Here are the same points, seen from different sides; a view may also be mirrored.
A view may leave some points out. In some views, one point has been moved. Which views, in the order they come, and which point in each? Write - if no view has one.
Scene 1:
A:
  vul [  0  11   6  -4  11   0 -12  -5  -7  -2 -14   4]
  rike [  3   6   6  -2   9 -11 -13  -5   2  -3 -10  -1]
  besi [  2   7   2  -2  10  -1 -12  -3  -4   0 -12   2]
  Niz [  0   3   4  -5  10  -5  -9  -1  -6  -3 -10  -3]
  genu [  2  10   2  -2  11   2 -13  -3  -7   1 -13   6]
  bamar [  1   3   3  -4  12  -5 -10  -1  -5  -3 -11  -4]
  zufet [  5   7   6  -1  12 -11 -15  -6   2  -4 -13   0]
  peva [ 0  3  4 -4  8 -4 -9 -1 -5 -2 -8 -2]
  ledif [  1   6   6  -3  10  -8 -12  -5  -2  -4 -11  -1]
  vivon [  2  10   4  -2  11   0 -13  -4  -5   0 -14   5]
  Nezo [  1   2   3  -4   9  -6 -10  -1  -3  -2  -9  -4]
  tofib [  1  12   5  -3  12   0 -13  -5  -6  -1 -15   6]
B:
  genu [-1 -7 14 -2 13 -7 -7 -9  2  1 19  0]
  Niz [ -1  -4   6   1  12 -14 -14  -5   7   0  15  -3]
  peva [  0  -4   5  -1  13 -14 -15  -6   7   1  16  -1]
  rike [  1  -3   2  -3   9  -5 -17  -2   5   0  17  -5]
  bamar [ -2  -4   6   2  12 -12 -14  -5   7   0  14  -4]
  fasin [  0  -5  13  -3  11 -10  -6  -8   1   1  19   1]
  besi [ -1  -6  10  -2  13  -8 -11  -7   4   0  18  -2]
  zufet [  1  -4   4  -2   8  -2 -16  -1   4  -1  17  -7]
  ledif [  0  -3   5  -2   9  -8 -15  -3   5   0  16  -4]
  vivon [ 0 -6 12 -3 11 -5 -8 -7  2  0 19 -1]
  tofib [ 0 -5 13 -2  9 -6 -7 -6  0  0 18 -1]
C:
  tofib [  8  -6 -19   4  14 -15   4 -12  14  -9  -5   1]
  vul [  8  -7 -19   6  13 -16   3 -13  15  -7  -4   1]
  genu [  5  -6 -20   7  13 -12   4 -12  17 -10  -6   1]
  Niz [  4  -7 -16  12   5 -19   1 -14  11  -5  -2   3]
  fasin [  7  -7 -20   7  13 -15   3 -13  18 -10  -4   0]
  ledif [  6  -6 -13   6   6 -19   4 -13   8  -8  -3   3]
  rike [  7  -4 -13   2  10 -17   6 -12   5  -7  -5   4]
  vivon [  6  -5 -18   5  12 -14   5 -12  14 -10  -6   2]
  zufet [  5  -3 -11   3   7 -17   6 -12   4  -8  -5   5]
  peva [  4  -7 -16  12   4 -19   1 -14  13  -8  -1   2]
  bamar [  4  -6 -15  12   5 -17   1 -13  10  -4  -3   4]
  besi [  4  -6 -17   8   9 -14   4 -13  14 -10  -5   3]
D:
  tofib [  6  -9   3   1  -6  -1   6  -2 -11 -11   3  17]
  zufet [ 3 -6 -2  4 -5  7  0 -1 -7 -9  3  8]
  vivon [  6 -10   2   2  -5   0   6  -2  -9 -10   3  18]
  fasin [  5 -10   3   1  -5  -3   8  -3  -9 -11   5  20]
  rike [ 1 -5 -2  3 -3  6  2 -1 -4 -9  6  8]
  genu [  7 -11   2   2  -5  -2   7  -4  -8  -9   3  20]
  besi [ 4 -9 -1  3 -4  0  6 -5 -6 -9  5 17]
  Niz [-1 -4 -1  4 -6  0  6 -7 -3 -7  8 13]
  bamar [-1 -4 -1  5 -7  1  6 -8 -4 -6  6 13]
  peva [-1 -5 -1  3 -4  0  8 -7 -2 -8  9 13]
  vul [  4  -7   3   1  -7  -2   6  -3 -10 -10   5  17]
  Nezo [-1 -5 -3  4 -5  2  6 -7 -1 -6  8 12]
  ledif [ 1 -5 -1  3 -5  4  3 -3 -6 -9  6 10]
E:
  besi [  8  39  17  -8 -18 -14  12  -8  11 -11  -1  14]
  peva [  9  36  21 -12 -22 -14   8  -9  14  -7  -1  14]
  fasin [ 10  41  18  -9 -12 -11   9  -6  10 -14   0  15]
  tofib [ 11  41  15  -7 -15 -12  11  -4  10 -15   1  13]
  vul [ 12  41  17  -8 -16 -12  10  -4  11 -14   1  13]
  Nezo [  9  35  20 -11 -25 -15   9  -9  14  -6  -1  13]
  genu [  8  41  17  -7 -13 -12  12  -7   9 -13   0  16]
  bamar [ 10  38  21 -11 -24 -15  11  -7  13  -7   1  14]
  zufet [ 10  35  13  -5 -27 -16  12  -6  12 -12  -1   7]
  rike [ 10  34  14  -7 -27 -15   9  -8  13 -10  -3   8]
  ledif [ 11  36  16  -8 -24 -14   9  -6  13 -11  -1  10]
  vivon [  9  40  15  -6 -15 -13  12  -6  10 -14   0  13]
F:
  vul [ 25   7  17   5  -5 -20  -6  11   9   3  -9   5]
  bamar [ 25  11  12   1  -7 -26  -3  13  10  -2  -4   9]
  rike [ 23   1  10   3  -3 -24  -1  12  13  -5  -4  10]
  Niz [ 24  12  12   1  -6 -26  -3  13   9  -3  -4   7]
  tofib [ 25   4  17   6  -5 -20  -7  10   9   5  -9   5]
  genu [ 25   5  16   5  -7 -21  -8  12   4   5  -8   4]
  vivon [ 25   3  16   5  -6 -21  -7  11   7   4  -7   5]
  zufet [ 25  -1  12   3  -4 -24  -2  11  14  -2  -5  12]
  peva [ 23  11  11   2  -5 -25  -3  13   7  -4  -4   6]
  ledif [ 24   5  12   3  -4 -23  -2  12  12  -3  -5   9]
  Nezo [ 23  10  10   1  -6 -27  -3  13   9  -5  -3   8]
  fasin [ 24   7  17   6  -5 -20  -8  11   5   4  -8   2]
G:
  ledif [-32  -8   3  -6  -7  -6 -16 -12  16  12  11  -8]
  genu [-31  -3   7  -4  -9 -12  -9  -5  20  16  14 -11]
  bamar [-32 -12   5  -5 -11  -9 -16 -12  18  11  14 -11]
  vivon [-31  -2   5  -4  -8 -11 -10  -6  18  15  13 -10]
  peva [-34 -13   7  -6 -10  -7 -14 -11  20  12  13  -8]
  vul [-29  -3   8  -3  -7 -11 -11  -8  18  13  11 -11]
  Niz [-32 -13   6  -5 -10  -8 -16 -12  19  11  13 -10]
  Nezo [-34 -14   4  -6 -10  -7 -16 -12  19  11  13  -8]
  fasin [-30  -3  10  -3  -7 -11  -8  -6  20  14  13 -11]
Views that do not fit: C
  moved in C: rike
